In the data rows, 128 means zero.
Here are some points, each followed by its number:
[132  93 135  89 103  95  95 104 132 111 180  98  92 109 127  95 132 115  87 125 135  98  77 132  87 120  83 124  91 137 185  85] 0
[161 111 156 100  92  98 108 101 142 151 171  99  96 151 146 111 215 143 130 146 145 101 117 148 101 193 119 195  97 190 186 126] 1
[128 130 131 129 149 127 131 129 131 140 144 123 144 140 126 128 136 132 131 141 133 132 128 140 126 149 130 140 129 155 151 131] 2
[117 182 111 167 133 161 173 164 114 122 108 152 150 123 117 171 124 120 191 103 107 164 218 120 163 152 218 144 158 147 106 196] 3
[135 210 124 182 153 182 178 178 129 136 127 164 142 138 133 163 133 135 195 124 127 184 197 135 168 147 197 151 154 156 130 196] 4
[174 112 147 112 150 109 106 111 147 164 132 110 107 157 148 107 154 190 124 189 167 106  98 166 113  98  97 109 112 102 142 129] 5
[155  82 142  74  83  85  70  88 146 148  97  79  99 154 144  85 160 144  84 151 147  83  74 155  82 107  77 116  89 108 108  95] 6
[131 161 114 169 131 162 154 193 135 137 120 189 143 145 136 162 133 131 152 122 121 154 153 133 159 135 155 131 148 138 127 155] 7
[118 171 119 159 149 161 162 172 116 109 114 164 150 100 124 173 110 114 148 109 104 164 179 114 155 143 174 123 174 133 114 144] 8
[128 166 121 158 121 151 149 178 126 130 126 150 137 133 126 172 136 127 170 117 125 150 172 131 149 168 172 160 149 160 128 172] 9
[130 126 119 130 152 126 129 122  92 126 110 129 123 122  89 123 121 141 134 125 126 123 124 112 130  97 122 101 106  96 125 155] 10
[130 165 125 153 129 155 156 168 127 118 124 159 144 111 135 168 124 118 147 113 117 159 177 126 148 159 171 142 171 150 127 141] 11
[170 125 152 123 134 125 119 127 181 177 129 121 131 180 176 124 142 178 128 202 163 125 123 183 123 115 120 113 131 119 137 134] 12
[146 120 162 118 111 118 120 126 212 152 182 118 127 150 213 127 155 149 117 167 155 118 125 154 116 153 123 157 135 163 159 114] 13
[150 113 147 114 126 117 104 115 153 175 118 109 126 179 152 111 142 182 116 165 176 115 117 200 112 112 108 117 113 122 123 123] 14
[118 160 128 159 137 157 174 157 119 122 135 155 156 121 120 171 128 121 146 118 123 175 161 119 150 142 163 132 156 137 136 142] 15
[123 156  95 165 123 175 151 153 112 116 119 196 140 122 107 147 105  93 132 106 109 160 140 104 174 145 144 102 151  99 103 116] 16
[124 158 106 167 132 177 149 155 114 118 121 196 146 123 112 150 106  94 134 109 114 161 145 107 177 142 147 100 154 100 102 117] 17
[ 84  80 117  84  70  75  89  83  86  91 136  80  85  93  91  88 124  81  93  69  82  88  99  88  78 196  96 193  79 195 126  92] 18
[161 102 182 103 127 107  91 100 138 175 136  96 119 165 143  99 143 176 116 152 193  99 101 157 104 121  95 128 100 140 153 118] 19
[135 142 127 154 174 143 135 144 103 118 126 144 205 132 118 140 130 137 143 135 117 140 145 126 145  90 139 165 129 109 111 160] 20
[172 104 161 102 115 102  99 101 156 171 154  97 110 166 159  97 170 162 104 168 171  93  99 170  95 134 104 134 107 135 159 121] 21
[187 121 190 118 123 112 121 119 159 168 175 115 126 180 168 117 195 169 135 152 171 121 125 185 114 176 127 179 119 166 177 145] 22
[147  70 184  58  71  70  58  66 148 149 113  57  88 148 145  70 143 142  93 143 149  65  77 144  76 136  69 146  80 158 110  93] 23
[123  80 129  76 110  85  88  88 126 102 174  89  91 101 119  86 127 107  70 123 130  88  67 125  78 107  71 111  83 120 180  71] 24
Which two points above are nearest to each new point? Their numbers follow each, nearest first.
[135 114 144 111  99 110 115 119 197 141 164 112 113 139 195 120 146 136 109 151 141 112 114 141 109 153 116 151 127 160 148 106] 13 21
[ 92 105  79  97  65 105  99 104 113  99  84  99  87 105 102  94 117  82  92  90  89 109  82  97 100 127  96 133  97 135  89  88] 18 24
[143 123 155 122 124 119 123 127 199 144 181 121 134 144 199 129 148 141 117 160 150 121 127 149 118 148 125 149 137 155 160 114] 13 2
[164 133 143 132 111 129 131 134 149 173 173 127 141 159 159 125 176 171 187 152 148 131 135 168 131 175 135 174 128 146 162 181] 22 2
[40 57 39 85 66 65 65 58 40 55 40 69 58 55 40 57 41 56 64 41 39 58 80 56 57 86 57 77 44 82 41 57] 18 24
[168  91 188  90 108  89 115 114 173 155 148  91 118 166 172 105 179 156 101 170 175 105  91 154 105 120 108  96 118 131 177 125] 21 19
[145 120 159 118 110 115 120 125 214 150 181 117 122 147 215 127 152 149 115 165 153 118 125 151 115 158 123 153 136 164 161 113] 13 22
[ 81 108 115 124 219 117 126  98  73  87 125 118 138  78  77 113  86  95  91 117 116 120 110  87 119  85 109  80 100  80 116  90] 10 20
[139 202 133 172 156 174 172 165 138 139 134 150 142 140 144 157 139 139 188 132 133 177 192 140 161 145 191 151 152 155 135 188] 4 9
[ 83 102  75 117 124 123 114 111  86  76  78 129 123  74  81 112  82  76  74  90  86 124  90  73 117  76  92  74 128  76  79  79] 10 16
[153  78 180  66  81  76  65  74 149 153 115  66  94 152 147  76 147 148  97 151 155  73  81 149  82 135  76 141  85 155 118  98] 23 6
[120 125 109 130 143 127 126 123  86 115 102 130 127 112  84 122 111 127 124 115 115 124 123 104 131  89 121  93 110  87 114 142] 10 20
[154 130 170 126 112 126 127 133 175 175 160 125 137 195 174 135 170 166 155 163 146 129 133 153 127 184 132 185 133 182 172 178] 22 13
[ 85 113 112 126 214 120 130 104  76  89 127 122 134  80  80 117  91  97  98 117 115 122 114  89 121  86 113  82 105  83 121  96] 10 20
[142 129 167 123 118 133 133 136 187 149 176 132 151 153 187 133 163 145 126 164 154 129 133 160 126 133 132 170 132 153 149 123] 13 22
[142  89 149  88  95  87  96  83 143 134 167  86  83 134 149  87 141 133  97 129 143  85 100 143  84 136  98 145  96 145 149  91] 0 21
[171 125 151 123 128 125 120 127 182 175 130 122 130 179 177 124 147 175 129 194 161 125 123 181 124 120 121 119 132 126 138 134] 12 14
[ 79  65 122  70  58  57  74  71  85  90 144  64  75  92  92  77 129  78  81  67  84  74  89  85  64 214  85 216  65 216 131  84] 18 24
[134 123 128 127 152 123 125 120 104 133 117 125 122 128 101 120 124 151 130 141 138 121 119 121 127  99 117 104 108 100 131 149] 10 2
[137 218 128 183 158 185 182 172 130 138 130 156 142 139 134 162 134 138 203 127 129 188 204 136 169 149 204 157 154 161 132 203] 4 3
[ 77  97  69 114 127 119 117 105  82  73  79 124 118  72  77 105  79  72  66  88  81 122  81  66 113  65  85  70 119  69  81  73] 10 24
[124  88 132  90  87  84  94  88  98 123 140  82  72 123  98  83 157 121 122  92 133  87 102 129  84 195 101 195  82 196 149 118] 18 1
[ 89 115 116 128 202 122 130 110  85  95 128 124 137  88  87 124  94 102 101 121 118 124 117  95 124  97 117  92 112  91 120 101] 10 2
[ 90 113 118 126 209 121 128 105  83  96 129 121 141  88  86 118  95 100  99 121 119 124 115  96 121  97 114  91 107  94 123  97] 10 2
